(in the rows, 128 means zero)
One turn moves each row of this set onto another row. After a few examples, where does it send each row asked below?
Tese: 133 119 123 141 108 169 131 112 125 141 133 118 156 131 120 117 139 121 106 145 127 155
lare: 147 133 131 117 125 138 153 126 127 160 139 122 130 169 128 117 139 133 117 155 132 130
demal: 111 118 117 137 149 126 124 161 128 154 131 120 138 104 100 167 132 134 126 132 103 136
zogi:  99 130 129 115 135 117  96 141 132 138 135 134 134 107 121 156 171 133 131 102 110 151
lupi: 138 108 137 149 106 133 109 109 119 110 110 131  93 143 114 129 119 150 115 109 157 112
zadu: 123 127 127 125 102 155 136 100 130 114 115 113 136 136 125 110 143 131 116  90 161 138
tob: 147 112 123 140  90 137 103 112 103 123 128 135  91 138 120 114 109 131 131 133 149 118
sok: 102 124 123 123 138 132 125 147 117 145 124 111 148  82 127 159 124 144 132 133 103 139
Kesur: 132 126 107 162 132 131 160 138 111 128 138 113 106 147 102 114 150 138 126 118 166 130
Vozu: 144 141 118 119 139 151 152 124 121 156 144 139 118 169 127 134 155 132 129 144 114 127
lum: 120 115 124 126 137 113 102 130 128 118 129 130  92 100 149 140 113 131 157 108 107 157
Kol: 102 121 122 142 155 114 117 153 123 153 121 117 136  97 112 152 120 135 140 133 102 151
gufip: 149 141 128 108 112 130 140 142 116 145 153 141 131 165 140 129 157 132 120 143 141 122
kosu: 121 119 138 107 150  94 105 152 125 147 118 127 112 124 128 155 119 120 151 138 109 122
Nifu: 134 127 111 165 116 171 134 113 125 140 144 109 144 134 151 120 133 134 118 129 132 149
dima: 150 126 129 154 110 136 100 113 107 111 116 140  98 144 123 108 134 147 125 126 163 116
Fim: 102 139 129 136 179  99 111 141 122 124 110 111 118 111 128 135 123 126 150 107 124 121
lakev: 109 116 135 136  99 138 128  93 141 109 112 129 144 117 127 116 155 131 124 111 159 125
vuve: 159 112 122 155  92 146 110 117 124 119 124 132 101 137 116 131 114 128 133 135 159 118
liv: 115 140 145 113 145 113 113 154 144 115 131 138 123 108 128 146 136 124 135  85 114 151
moz: 120 112 126 113 150  99 122 143 129 152 122 120 106 124 120 157 110 124 145 141 112  98
gavol:  91 131 140 112 145 101  99 143 123 140 125 137 134 108 124 144 151 119 131 101 111 142
Mezi: 120 140 129 124 107 140 132  99 141 117 133 122 136 140 129 109 149 100 125 109 162 115
Boz: 115 131 126 135  99 143 115  96 122 113 126 135 135 124 112 104 162 119 113 117 158 136
zev:  96 141 144  99 130 119 100 138 122 124 119 125 133  92 117 148 146 134 129  93 120 131
Raraz: 109 138 117 140 142 112 131 150 142 129 141 130 127  86 128 163 115 146 131 127 112 150
gaku: 108 118 126 134 171 106 110 127 123 123 109 103 108 118 142 128 121 127 156 102 126 104
pid: 137 125 108 150 151 134 150 123 100 125 132 111  84 162 108 131 134 149 116 124 144 123
rinu: 134 115 118 144 116 174 137 113 132 137 129 132 162 128 144 130 154 127 131 142 120 145
daf: 110 127 131 138 141 111  71 131 118 130 117 131 113 100 144 150 118 141 144 119 109 140
zopig: 149 135 108 115 117 146 159 135 114 144 136 142 132 159 136 134 161 135 122 137 146 118
mezit: 130 138 103 163 144 138 154 138  94 126 139 118 115 140 106 108 134 143 123 127 155 116
Siko: 148 131 130 124 105 136 135 134 121 162 152 144 113 172 140 125 153 136 121 128 137 129
lud: 146 128 116 153 147 128 148 130 104 126 126 107 104 161 128 108 139 149 123 141 159 121
gorek: 141 131 121 152 107 167 127 120 128 134 139 108 154 127 140 121 127 150 126 143 132 161
Zul: 113 126 133 141 139 125  72 121 130 127 116 127 113 105 149 138 136 150 155  98 110 137
kelu: 143 132  92 154 135 154 156 126  96 131 125 127 104 147 111 118 129 141 126 125 151 110
berub: 143 129 117 139  96 169 140 116 135 140 126 123 153 133 144 132 141 156 120 132 142 148
dibug: 105 131 123 139 164 109 140 142 128 130 123 136 108  99 130 120 108 123 154 100 112 120
fid: 117 133 137 119 109 140 131 106 129 113 127 113 139 135 116  93 147 112 126  96 158 132
girum: 145 118 113 128  95 149 119  97 109 122 117 130  88 148 121 118 118 133 127 113 154 118
dis: 121 129 132 122 136 125  80 134 106 117 110 119  96  98 133 148 121 151 150 108 115 132
Nizez: 122 112 126 114 142 100 127 161 122 130 137 148 115 108 144 157 114 113 131 125 109 117
dudiz: 123 122 135  95 147 114 127 156 111 156 121 127 122 117 138 151 124 131 148 136 100 110
Penos: 110 138 123 122 173 113 129 144 104 130 111 107 101 109 127 129 127 143 161 109 118 114

gorek -> fid
Tese -> Boz
And these:
daf -> Fim
vuve -> Kesur
zopig -> berub
lakev -> lupi
zev -> dis
moz -> demal
liv -> lum

